One turn moves each row of this set onto another row. After a few examples, where does it send each row asked below?
K315: [ 1.72  2.59  1.47  1.42  0.34  1.62 -0.65 -0.91  1.16 -2.80 -0.54 -2.99
  0.94  0.97 -0.17  0.36 -0.29  0.76 -0.47  2.65  1.33  0.52 -0.43  0.95
  0.23  0.61]
K703: [ 0.07  1.07 -0.57 -0.19 -0.53  1.76  3.81 -1.28  0.55  1.42  1.03  2.30
 -0.64  0.77  1.72 -0.21 -0.37  0.33  1.36  1.56  0.92 -0.90 -1.72  0.84
  0.05  1.35]
K59: [ 0.20  2.86  1.56  1.14  1.29  1.46  0.76  0.01  0.51 -0.81 -0.38 -2.40
 -0.19  0.08 -1.11 -0.06 -0.83 -0.16  1.11  2.86  1.76  0.79 -0.48  2.84
  0.04  1.07]
K676: [ 3.02 -0.12  0.23  0.83 -0.20  1.44 -1.46 -0.42 -0.43 -0.95 -0.32 -2.89
 -0.63  1.11  1.06 -0.16  2.38 -0.60 -0.72 -0.73  1.10 -1.99 -0.47  0.34
  1.37  0.41]
K739: [ 1.77  0.48 -1.17  1.14  1.52  1.59 -0.09 -0.32 -0.48 -2.43 -0.63 -1.18
  0.21 -1.34  1.18  1.70  1.37  1.11 -2.09  0.28  2.01 -1.66  0.79  2.59
 -1.26  0.47]
K720: [ 1.73  0.21  0.95  0.04 -2.58 -1.88  0.37 -0.50 -1.44  0.23 -0.59  1.18
  0.25  0.27  1.91  0.45 -1.32  1.94 -1.07 -0.89  2.79 -1.97 -1.41 -0.06
 -0.85  0.32]
K590: [-0.24  0.43  0.54  2.34  0.64  1.16 -0.78  2.66 -0.21  1.27 -1.04  0.24
 -1.15  1.76  0.34  0.51  0.17  0.07 -0.25  1.77  0.18 -1.96 -1.14  1.60
  0.91  4.21]
K902: [ 0.85  0.54 -0.04 -0.35 -0.31  0.86  4.05 -2.15  0.55 -2.24  0.51  2.55
  0.47  1.00  1.64  0.36 -0.33  1.15 -0.25  1.55  1.00 -0.84 -0.05  0.25
 -0.50  1.05]
K769: [ 1.75  0.88  1.96 -0.84 -1.28  0.50  1.39 -1.15 -0.92  0.52  1.68 -0.01
 -2.00  1.04  2.51  0.63 -0.90  1.74 -0.10  1.45  0.06 -2.26 -1.76 -0.65
  0.65  2.25]
K306: [ 1.88  0.04  0.42 -0.04  1.55 -0.44 -0.01 -0.44 -1.02 -1.60 -0.20 -1.53
 -0.96  0.74 -2.26 -0.58  0.46 -0.81  0.58 -0.44  1.38 -1.46  1.79  2.51
  0.53  0.74]
K840: [ 0.90  0.53  1.04 -0.36 -1.67 -2.55  2.17 -0.38 -1.91  0.38 -0.15  1.25
 -0.25  0.08  0.99  0.16 -1.22  1.57 -1.50 -0.73  2.75 -1.25 -0.64  0.77
 -1.36  0.30]
K786: [-0.57 -0.26  1.52 -1.44 -0.94  0.01  1.51 -1.39 -0.60  0.49  1.64  0.57
 -1.01  0.15  3.41 -0.01 -0.84  1.35 -0.83  2.67  0.23 -1.28  0.13  0.95
 -0.93  2.24]
K700: [-0.13  3.09  1.22  1.13 -1.30  1.92  1.29 -0.89  0.80  0.10  0.09  1.74
 -0.07  1.54  2.11 -0.04  1.17  0.73 -1.39  1.33 -0.71 -0.74  2.16  1.47
  1.33  1.19]
K380: [ 1.25  0.01 -3.04  0.87  0.19  0.77 -3.15 -0.79  0.28 -0.16  0.71 -0.77
  0.65  1.01 -0.59  0.52 -0.18  0.78 -0.11  0.43  1.75 -1.77  0.27  1.71
 -0.52  0.05]
K751: [ 0.72  0.20  1.38 -1.65 -1.10 -1.18  1.18 -1.57 -0.71 -0.69  2.38  0.94
 -1.38  1.44  0.41 -0.25 -2.33  1.92  0.18  1.85 -0.01 -1.67  0.38  0.12
 -0.17  1.60]
K449: [ 0.04 -0.44  1.29  1.74  0.60  0.03  0.95  1.36 -0.65 -1.48 -0.14 -2.74
  2.17 -0.82  1.59  1.42  0.96  0.42  0.62 -0.14  1.21 -1.22 -2.62  1.01
  0.18  1.10]
K948: [ 1.26  1.98 -1.95  1.04  1.54  1.34  0.63  0.79 -1.03  1.14  1.06 -1.53
 -1.57 -0.27 -0.82  0.97  1.17 -0.05 -0.15 -0.39  1.70 -1.53 -1.47  2.34
 -0.26  0.05]
K511: [ 0.84  3.48  1.25  1.41 -1.13  1.97  1.01 -0.74  0.48  0.53  0.01  1.92
 -0.76  1.82  0.59  0.29  0.36  0.89  0.04  0.90 -0.72 -1.46  1.23  1.08
  2.36  1.50]
K933: [-0.97  0.52  0.49  1.73  0.61 -0.26  0.87  2.46 -0.32 -1.47  0.14 -0.33
 -0.44  2.17 -0.05  0.06  1.61  0.15 -3.46  2.15 -0.09 -0.48  0.69  1.05
 -0.77  2.20]
K534: [ 0.21 -0.47  0.43  0.83 -0.28  0.58  0.60  0.66  0.67  1.57 -2.29 -0.10
  0.51  1.72  0.18 -0.10  1.96  0.17 -2.02  2.42  3.53  0.18 -1.42  1.44
 -1.37  2.38]
K495: [ 0.24  0.20  0.44 -0.21 -2.13 -1.84  1.03 -0.43 -1.69  2.40 -0.18  1.12
 -0.02  0.22  1.96 -0.15 -1.06  1.14 -0.96 -0.38  2.95 -1.47 -1.53  0.88
 -1.00  0.57]
K2: [ 0.05  2.78  0.89  0.82 -1.70  1.44  0.28 -0.75  0.98 -0.21  0.71  2.52
 -0.07  1.66  0.49 -0.24 -0.10  1.05 -0.08  1.28 -0.86 -0.88  2.49  1.52
  1.61  0.70]
K905: [-0.10  0.00  0.23  1.30  0.63 -1.33  0.66  1.33 -0.79 -0.95  0.91 -2.49
  1.77  0.64 -1.40  0.61 -0.37  0.33  1.76 -0.36  0.93 -1.10 -2.52  0.69
  0.43  0.40]
K917: [ 1.54  0.13 -0.89 -0.10 -2.01  1.51  1.39 -1.97  1.29 -0.58  1.03  2.53
  0.56  1.74  1.93 -0.08 -1.16  1.07  0.85  1.26  0.77 -1.44 -1.33 -0.79
  0.38  0.77]
K696: [ 0.95 -0.63  0.52  0.35 -1.49 -0.29  0.85  2.01  0.75 -1.38 -0.23  0.72
 -0.32  1.50 -2.41 -0.13  0.74  0.80 -1.26  1.80  2.89  0.78 -0.28  1.15
 -1.61 -0.41]
K755: [ 0.31  1.97  0.62  1.34 -0.79  2.58 -1.88  0.13  1.49 -0.12  0.36 -2.76
  0.63  0.35  0.37 -0.31 -0.77 -0.15  0.99  2.98  1.45  0.98 -1.12  1.66
  0.18  0.06]
K679: [ 0.58 -0.49  0.72  2.01 -1.36  0.85 -1.98  3.54  0.38 -2.42  0.72  0.95
 -0.83  1.20 -0.27  0.50 -0.59  0.84 -0.77  1.36 -0.39 -1.23  0.42  0.62
  0.22  1.30]
K766: [ 2.93 -0.57  1.31  1.23 -1.32  1.64 -0.61  2.00  0.57 -0.12 -2.13  0.87
 -0.73  0.92 -0.91  0.95  0.15  1.19  0.53  1.08  3.24 -0.92 -2.10  0.80
  0.14  1.45]
K951: [-0.27 -1.05 -0.25 -0.06 -0.02  1.23 -1.34  0.41 -0.30  0.76  0.25 -1.68
 -0.48 -0.67  1.42 -1.20  1.70 -1.74  0.18  0.49  1.47 -0.68  1.42  3.15
 -0.24  0.14]
K119: [-1.60 -1.33  0.11  1.01  0.53 -1.18 -0.49  0.68 -0.25 -1.24  0.20 -2.03
  3.38 -0.03  0.44  0.39 -0.22  0.39  1.05  0.82  1.37 -0.71 -0.94  1.47
 -0.63  1.02]

K755 moves to K905
K902 moves to K786
K511 moves to K720
Where do these go?
K679 moves to K696
K380 moves to K306

